Each run below is a few steps of one of 7 hidden systems, one row a step.
K535, run 1:
[[  2  11   5 -10 -25 -11  12  -4 -13  17 -15  -2  -6 -18  -1  10   5   4]
 [-11  11  14 -12  13  -3  10   7  16  -3 -21  13 -16   3 -11  -4  12  -9]
 [ -5   9  -4  14  -2   7  -1  27   8  12 -15  -7   9  20  14   4  16   2]
 [ -9 -11   3  14  18  10  12  11   1   7   2  -4  29 -15  -2   6  -4 -16]
 [  6 -25   4  -1  21   1   0  -2  -4  -4  -3  12   0  -8  22  -8  -6  20]
 [ -1  -2   5 -15 -21  -2 -14  -7 -18 -17  -4   4  11  -6  20   3   0 -12]
 [-10  -1   1 -16  14  -1 -17 -13   3 -18  13   6  -4  24 -13  -8  -2 -17]
 [  5   5 -13   9 -14   2  -8  -8  -7  14  22 -17   4  25   0  -7   0  12]
 [  4  -4   1   7 -13   3  20 -19  -5   9  15  -5   5 -16 -24  -8  -5  -1]
 [ 19  -4  -4   1  -6  -3  10 -11  16  -3 -11  16 -26  -4  -4  -9   6  20]
 [  7  28  -2   1 -24  -6  -4   6  12   1 -16   4  -1  -6   3  16   9 -14]]
K848, run 2, 11 rows:
[[ -9   5  16  13 -21  13 -11  13 -14  -2   0 -13   4 -11  -1 -17  -3 -15]
 [-10 -21 -11  12   9  -8   8  12  -1   3  -7  10  11   8 -27   5   4 -14]
 [ 13   2 -14   1   1 -11  10   1   3  11   0  -6  12  11  17  25   3  16]
 [  0  14  14 -19   8   4  14 -22  -6  -3  12   0  -7 -22   8  -3  -9   4]
 [-13   1   8  -8  -1  16  -8   5  -1  -2 -21   7 -10   6   4 -28  17  -7]
 [  5 -12   1  19 -20  10 -12   7   7   0   0 -10  17   7 -12  15   2 -20]
 [  9 -13 -12   1  29 -16   7 -11  10   4  13  11   8   5 -13   9  -9   4]
 [ 10  16  -1  -5  -3  -5   2  -3  -6  -9   3   4  -3   0  34  -7  -3  21]
 [ -9   5  12  -8 -19  12  -3  -8 -10 -20  -4   5 -20 -14  -9  -6  -1 -11]
 [ -4  -9  -9   3   0   1 -19   9  11  12 -15  -6 -13  19 -20  -2  12  -3]
 [ 16   2  -3  19  -2 -12  -2   4   3  18  21 -18  17   0  -3  12 -16   1]]
K705, run 3:
[[  2 -12  -7  15  16  13  -3  -6   4 -21  13  21 -12 -11 -11 -12 -12  -2]
 [  8  -1  -5   7 -12  -4 -26   7  -8   4  -2  11 -27   6  14   2  -5  16]
 [ -2   3  14 -10 -19 -10 -13  -2  -6  -8   3 -11 -14  -2 -15  22  -8 -14]
 [ -4   6  -6  -3   6 -23  18   5   1   7   3 -17 -14   8 -24  -4  -5  16]
 [-11  17 -14  13 -21  14  19   4 -20   9   8  -9  10  -2   5   2   8   5]
 [ -8 -25   8   0   3  19  13  -5  -8  11 -14  13  -3 -18  -8  -1   8  -4]
 [  2  -2   5 -10   8  -8  -9  13   6  21 -23 -10   8  -6  21   2   8   6]
 [-11  13   9  -9  16  -3  -3   4   8 -13   2  -6  23  -2   1   3  -3 -29]
 [ -3  -4  -5   9  33  -2  11   5  11  -2  12  16   2  23   0 -11  -1   6]
 [ 10  -7  -5  12 -12  18 -13  -8  -6  -8  17   3   5  16  22   9  -2   5]
 [ 11 -26   4 -15   1  -5 -18 -23   1 -16   3   2 -12  -4 -15  -2  -7   0]]
K253, run 4 (11 x 18):
[[ 16   8  26  -8 -20 -10  16  -6   2   8  -2   8   7   2  19   4   2  -1]
 [ 12  20   2 -12   3  -4  13 -14  29 -12  -2  -7  -3 -11 -13  -7   2  -3]
 [  9  13 -22  22   0  19 -10   1  21 -12   3   2   1   3   3 -12   5  -1]
 [  1 -12   0  20  -2   4 -17   8  -7 -13   3  16   7 -20   1   6 -13 -19]
 [  1  -6   5  -8  18 -28  -8  12  -4  -5  -5  10 -16   0   5  21 -15   7]
 [-13  22  -8 -19  -8  -5 -16   1 -15   2  -3 -21 -15   2   5  13   2   8]
 [-18  -4  -9   1  -2  13   0  -4 -11   7   5 -12 -12   8 -31  -9   5  -2]
 [  2 -23   6  24 -10   6   9  11  -9  22   8  -2   9  19   0  -6   4  10]
 [  7 -10  17  -3  -9 -14  24   2  -9  13  -6  -3  18 -21   9  -4  -3   5]
 [  4  15  -4 -16  14  -6  19  -7  17   5 -16   8  -3  -6   4 -14  12  10]
 [ -4  21   0   4  -4  33  -5  -5  12  -4  -5   9   5   1  11  -6  16 -16]]
K705, run 5 (11 x 18):
[[ -3  19   4   1   8  26  22 -15  13  -6  13   3  -5   2  -4 -15   8   0]
 [  7 -13   0  23  -6  27  -7   4   6   8  -3   0  -4  -3   4 -29   5  10]
 [ 11 -16   1  12 -15  -8 -24  12   1  -6 -14   4   8 -18   1   2  -6 -15]
 [  4   9   0  -8  13 -35  -3   9   6  -5  -6  12  -7 -10  -6  16 -15  -5]
 [ -9  32   5  -2   7   0  13   1  -2  -3  16   0 -16  14   9  12  -5   6]
 [-13 -11   8   8   0  31   8  -3  -7  -4  13 -14 -16  13 -10  -5   3   8]
 [  0 -28 -15   7 -12   2 -16   5 -12   9 -10 -17   0  -1  -7  -5   4  11]
 [ -1   1 -11 -13 -10 -25  -9  -1 -14   7 -11   2  20 -17  -4  13  -2 -17]
 [ -5  18  10 -19  15 -17  24  -6   2  10  -3  20   5   1   4   5   2  -6]
 [  0  10  14   3   3  26  21  -1  11   0   4  -3   3  18  19  -4  12   8]
 [  4 -22  -3  14   5  30  -9  -4  16 -13   0 -11   6  -1  -5 -16   5   0]]
K848, run 6, 11 rows:
[[-19   2  -7  -9   0  19 -13  -7 -26   3   0   9 -10  -7  17  -6   5   4]
 [ -4 -27  20  -6 -16   3 -12   0 -11   7  -7  -7  -3  13  -4   7   5  -8]
 [ 11 -10   4  -4   2 -22  10  -3  18   3   1 -19  19  17 -19  -3   2  -2]
 [  8  24 -18   6   0  -3  16 -11   5   1  16   4  20  -2   7 -11   1   5]
 [ -2   7  -1   6 -10  22   6 -12 -13  -1   3  32 -15 -11  12   0   3   1]
 [  5 -18  19  -2  -6   9 -12   3  11  -1 -18  10 -26   4  -2   9   7   1]
 [ 15  -2   6   2   7 -15 -14   7  27  -3  -3 -22   5  -4 -13  -1  -7  -5]
 [ -4  21 -21  10  16 -13  -4   7  -5  -5  15   1  14 -11  -1 -14 -14  -7]
 [-15   3  -9   7  -6   5   3   8 -30  -9   6  19  -9   4  14  11  -3   5]
 [ -4 -21  14 -11  -9   3   3  -1  -9  -5 -10 -11 -25   8  -7  20   4  13]
 [  5  -2   1 -14   2  -8  -2  -4  13  15  -7 -35   3  -3 -13 -14   5   7]]
K375, run 7, 11 rows:
[[-15   7   5  -6 -16   5 -14   4  -3   3 -13  -3 -19  -2 -23  11   5 -21]
 [  1  -4  -7  14  13  -8  -3   6   7  24  10  -4  -7  21 -23   2  -2   3]
 [  9  -2  -4  14  -7  -6  18   1  -9  15  18 -22  24  -5   3  -1  -8  11]
 [ -2  -7   5  -7  11   0  29  -1   0 -14 -14   8  13 -23   3 -12   4   1]
 [ -7  11   1 -10  -4  12  -6   7   7   6 -29  13  -5   2  20   2  21  -7]
 [ -4  10   8   1  11  12 -21  -4   7  10  10  -1   0   8  -4  17  -3 -26]
 [  5  -7   2   9  23  -4  -5   1   4  -6  27  -6   0  20   3 -15 -17  12]
 [  4 -10  -4   5 -22   4   7  -5 -19 -23   8  -9  10  -4  12  -9  -3  12]
 [ -3 -14  -3 -15  -9  -2   3 -15  -4 -17 -18  23 -14 -11  -9   2   8  -4]
 [  4  12   0 -14  -9 -11 -18  -6   5  25 -11   4 -21  10  -4   9   9   2]
 [  5  17  11   7  -2  -9   0  -1   6  13  22 -18   0   2 -22   2 -14 -11]]
K696, run 8:
[[  3 -11  17   0 -15   2  19  -1   5  -8   6 -17  14  23  -9 -14   8   1]
 [ 13  -6 -18  -5   7   2   4 -21  23   2  -2   5  14   6 -11 -15  13   1]
 [ 14  17  -8   2  -6   3  -8 -17   1  13   6  26   7 -14  22  -2   1  -4]
 [  5   7  26   7  -9  -3   8   7   2  -8  -2  28 -19  -6   9   0  -6  -5]
 [  5  -5   0   9  -5  -4   2  20  19 -31 -16  -7 -11  12   0   7   2   8]
 [ -2   5 -32   4   1  -3 -19  -1   3 -19   4 -10   5  -5 -16  12  -6  -9]
 [-11   0 -16   1  13  -5 -16  -2 -22  13   9  10 -18 -14  -2   6 -13   6]
 [ -7  -6  19  -1 -17  -6   3  13 -28  11   1 -15 -14   0   8   5  -8  14]
 [ -7  -7   8 -12  -6  -7  16   2   4   1  -9 -28   0  11 -24   1   7   0]
 [ -1  10 -22  -4  11   4   3  -8  11  24  -2 -12  19   5  -7  -2  13   0]
 [  2  10   7  10   3  12   9  -8  -7  28  15  16  18 -16  12  -3  -3 -10]]
K375, run 9 (11 x 18):
[[-19  11 -18   7   9  -5 -12   9  -7   6   0  15  -6  10 -22  -7   1 -18]
 [ -1   1   0  16  -4  -3  11   7 -18  25  18   1  -3  13   6  19  -5  14]
 [  6 -19  17  -6   8   2  24  -7   3  -9   2 -20   2 -14  -1  10  -6  14]
 [ -1  -3  -6 -10   2   7  -2   1  13  -9 -27 -10   5  -8   3 -26  17   5]
 [-12  12  -5   3 -10  10 -18   0  -9  16  -3  15  13  -1  -2  -3   9 -29]
 [ -3   1  11   5  20 -10   6   0  -1  13  21  21   1  21   1  13  -7  -7]
 [ 14   0   7  -2   0   2  12  -6   3 -13  12 -22   2  13  19   8  -5  25]
 [  2  -7  -6  -5  -6  18  -2 -12   5 -32  -7  -6  -4 -21  -7 -17   3  -1]
 [  0  -4 -11   2  -8  -1 -22  -1  -2  12 -14  26 -12  -1  -1 -16   8  -6]
 [  3   6  12  -1 -11 -23  -8   1 -11  21  11   4   1   9  -4  24 -12 -14]
 [  3   5   4  -5  16 -18  20   3  11 -14  12 -18  -6  10 -12   6 -11  13]]
K696, run 10 (11 x 18):
[[ -1   0  18 -17   7  -7   6 -14   1   0  16  -3  19  27   5  -1   0 -10]
 [  5   7   0  -4   9   7  15 -16  11 -10  13   6   4  18   8 -29   6  11]
 [ 16   2  -9  12 -23  18  -1 -16   6  -8   2  17   3  -3   8 -23   9   1]
 [ 21  -8   3   6 -15  -7 -13 -10  13  -4  -7  29 -13  -6  -4   2   0  -6]
 [ 16  11  -1   1  -4 -28  -7  10  12 -13  -7  10 -11   5   7  17  -9   4]
 [ -9  23 -16  10  -2 -13   8  15  -5 -24   4  -1 -11  -4  -9  11 -10   2]
 [-11  -4 -23  15   2  13  -1   9 -11  -3  -4  -4 -21 -11 -12  11  -1  14]
 [ -3 -14  -1   3  -8   2 -17   4 -16  16  -2 -22 -10 -15  -8  19  -8   4]
 [-11  -3  15 -15  12 -22  -2   7  -8  21  -3 -23   2  -6 -13   3  -5  -4]
 [-17  12   2 -10  11  -4  21  12  -8  19  -4 -16  20  10   5  -8  10   0]
 [ -9  -3   2   5   1  29  23 -11  -2  12   6   1  21   5  -1  -3  15  -8]]
K551, run 11:
[[  7  19  -7   5  14  14  -1   2  26  -9   5 -13 -11   7   5   5   1  12]
 [  2   4  -8  25 -11  20 -17   6  -9   4  15 -11   1 -10   6 -15  -8   6]
 [ -4 -26  -2   9  -4 -14 -15   7 -21   1  -2  17  -1  -9  -9  -3 -10  -8]
 [  3  -8   5 -20  -8 -32   4   2  -5  -8 -14   3   6  11   1  23   2  -4]
 [-10  25   4 -24  10   1   9 -10   4  -6   7 -22  -5  12  -1  14   2   3]
 [ -5  10  -9  10   8  18   5   1  -1  17  10 -16 -12   5  -1 -22   2  22]
 [  3 -23   3  22 -16  13   0   0  -8  22  -2   3   8 -14 -10 -13   2  -4]
 [  6 -19   5  -6   7 -19   1  -4   9  -4 -14  20  19 -15  -7   3  -2 -21]
 [  2  28   3 -17   6 -12   9   3  13 -16  -8   6  10   4  21   6   4  -3]
 [-13  24   0   6   5  31   1   3  -2  -8  11   0 -17  11  11   2   3   5]
 [  6 -25  -8  26  -4  18 -17   4   1   6   8   0 -15  10  -7  -3  -1  12]]
K551, run 12:
[[-11   0  -8 -10 -15  15  -6 -18 -17  -8   3  16   2  18   1   6  14 -11]
 [ 14  -4  -9  -6   5  -6  -3 -22  10  10  11  17 -14  23  -7  12   5   8]
 [ 23   6  14   0 -17  -3   7 -22  10   2  21  -8  -2   4  -2  -8  -5   8]
 [  0   6   0   2  -3  -4   4  -6   1 -18   9   3 -12 -15 -21 -31 -10  -3]
 [  5  11 -12  14 -23 -14   5  16   3  -2 -18   9 -12 -13 -15  -2   3  -1]
 [ -2  15   9   8  -2  -6   0  11   5   7  -2  -3  -7 -16 -11  29  -9 -17]
 [  0   2   6  10  27 -10  -2  23  10  -5   1 -17  -5  -6   7   3 -17   9]
 [-12  -6  -1   7  -8   7  -2  23 -19  -9  -5 -25  10  -7  14  -4  -2   6]
 [-25 -18 -13  -8  10   4 -13   6 -22   7 -12   1   2   1  -5  13   6  -6]
 [  2  -9   1 -14   7 -12   0  -4  -2  27  -7  -1  12  18  14  17  11   6]
 [ -3   1  20 -18  12  12  14 -19  -1   8  16  -9  16  12   9  -9   5  -3]]
K253, run 13 (11 x 18):
[[-13 -15   6  -2  26  12 -20   3 -13  -7   5   8 -12  -6   9  -1 -13  -2]
 [-11 -17  12 -21   3 -13 -15  10 -15 -12  -9 -11  -9  18   7   6  -2   3]
 [-10  -3  -8 -24 -14 -15  -2 -10 -13   1  -4 -19   5  21 -13  12  11  -1]
 [  1   0 -11   1 -12   5  14 -23 -10  20  20  -2   8  16 -16  -5   8   4]
 [ 14  -5  15  17 -16   8  22  -9  -3   7  16   9   2   0   3 -20  -4   8]
 [ 22   0  18   7 -13  -9  16   7  18 -10 -14   8  -2 -16   6 -15   0   5]
 [ 12  22 -11   1   0  -8  -6   5  28  -2 -21   5   4 -13   4   1   5  -8]
 [ -8  23 -16   9  18  11 -16   1   8  -1   6  10   3 -10   0   8  -5 -21]
 [-13  -4   2  12  21  11 -10  12 -10 -15  15   5 -12   0   3  10 -16  -4]
 [ -7 -21   5  -9   2  -4 -12  10 -17 -16  -6 -17 -15   4   6  16  -8  13]
 [ -7 -11 -12 -22  -8 -14 -13  -8 -16  12 -11 -17  -7   7 -13   5   7   7]]
K535, run 14:
[[ 17   7  13 -19  -4  -1  13 -21  23 -16  -9   6  -2  -8  10  -2   6   6]
 [  1  30  -5   2  -5  13 -15   2  18 -15  -5   4  -3   1   8 -14   6 -13]
 [ -2   9  -8  31   4  10 -15  13   4   2  16   5   3   3 -10   2 -12 -15]
 [ 11 -18  -1  20   6 -12   3   7  -7   1  17  -9  -5  -6  -6  16 -21  16]
 [  2  -2   0 -19  -4 -16   8  -6 -12 -17  -7 -13 -12 -21   3   9  -9  16]
 [-20  18  -9 -24  -2   0 -10  -3 -10  -9 -18   5 -22  -1  -3  -4   9  -3]
 [-18  10  -1   4  -4   7 -12  12  -7  24  -3   2  -8  23  -9   5  11 -14]
 [  0 -20  12  11   6  -4  17  10   1  27   5 -14  14  11 -13   2   1   1]
 [ 11 -18   1  -3   5  -6  29  -1   5   0 -11  -4  16 -14   9 -12   5  19]
 [  1   5  -5 -11  -2  10   2  -8   4 -14 -19  24   9 -15  20  -6  14  -6]
 [ -3   8   7   1   6  15 -23  -3  10  -5   2  22  -1  14  12   7   2 -24]]

Which system made each run below?
run 15, 2 rows:
[[ -4   3 -18   3 -19  -1  -8   4 -14 -21   0   4  12  10   9  25   1  -9]
 [ -4  -2 -10 -15  19   0  -6 -19  -5  -5   7  13 -26  -2  -9  17  -8   8]]
  K375
run 16:
[[  3 -12   0   4 -28  12  -1 -14  -1   3   2   1  19  12 -11   5  14 -18]
 [ 21  -8   0  -5  17  -6   1 -23  27   8   8   4   6   9 -12  -8   1   1]]
  K535
run 17, 2 rows:
[[ -6  -4 -15   0 -18  -6   7  -7 -28   7   3  17   4   4   7 -15   6   9]
 [  0  -7   9 -10 -15   5  14 -20  -1  -2   3  19   0  14 -12  18  11 -14]]
  K535
run 18 (2 x 18):
[[ -3   7 -11  16  14 -14  19  20   4  16   4   0  10  15  -8  12   0   3]
 [  0   5  -7   6  10  15  21   2  -3   6   5 -15  13 -16  14  15   0  14]]
  K375
run 19 (2 x 18):
[[-15 -13   8  15 -13  14   8   7 -25  16   8   4  -2  10  -8 -15   6  -1]
 [ 12 -26   5  13 -14  -4  25   6   6  10 -10  -1  11   9  -9  10  12   8]]
  K848
run 20 (2 x 18):
[[ 10 -12  25   4  10 -11  -2   4  15 -23   8   4 -11  11  -5  -2 -16  -2]
 [  3   4 -15   1 -15  -7   0   6   1 -35  -1 -23   4   7  -6  -5  -3   6]]
  K551
run 21, 2 rows:
[[  2   9  18  22 -14   0   1  24   7   4   1  -9  -5   8  -9  12  -5 -13]
 [  8 -18 -21  19  14  -4   6   9  14 -12   3  -9  13   4 -14  11  -5   5]]
  K375
run 22, 2 rows:
[[ -3  10 -19 -12  -2  -2 -19 -13 -11  12   2 -10   0 -16  -5  27  -5  -7]
 [-15   3  15 -18  20  -8  -8  -3 -15  23  14   2  -7  14   6  -7  -5  -1]]
  K848
run 23:
[[  9 -13  12  -6 -26 -13  19  -4  -5  12 -14  -2  -3   0  -9  -3  10  11]
 [  8  19   3  -4 -11  -8  17  -5  17  23 -11  -1   8  -6 -13  -3  12  -9]]
  K848
run 24, 2 rows:
[[ -2  -1 -16  20  10  18  -4  -2   4   9  17 -17  14  -8 -19  -9  -5  -6]
 [ 15 -17  -8  15   2  -4   1  -7  -9  15   8  15 -10 -21   0  -5 -11  19]]
  K535
run 25 (2 x 18):
[[ -5 -10 -13   2   4  -8 -21   7 -11   1   4 -16   3   1  -2 -30  -6   8]
 [ -1  -6  -7  10 -28 -19   3   6 -28   2   7   1  16   1  -6   2  -7  -7]]
  K848
run 26 (2 x 18):
[[  1  -6  17   1  -3   8  11 -16   0   9   5  18   1 -14 -13 -27   0 -14]
 [ 17   0  11   6 -13 -15   8   8  14   8 -10  18   8  18  11  -3   9  -1]]
  K375
run 27, 2 rows:
[[ -2 -14   4  -3  17 -22   2   6 -15   5  17 -13   0  16   1  -6 -14  18]
 [ -7   3  -5 -12 -25  -7  13   0 -23  -8  -6 -15   2  -2   7 -10   7  15]]
  K253
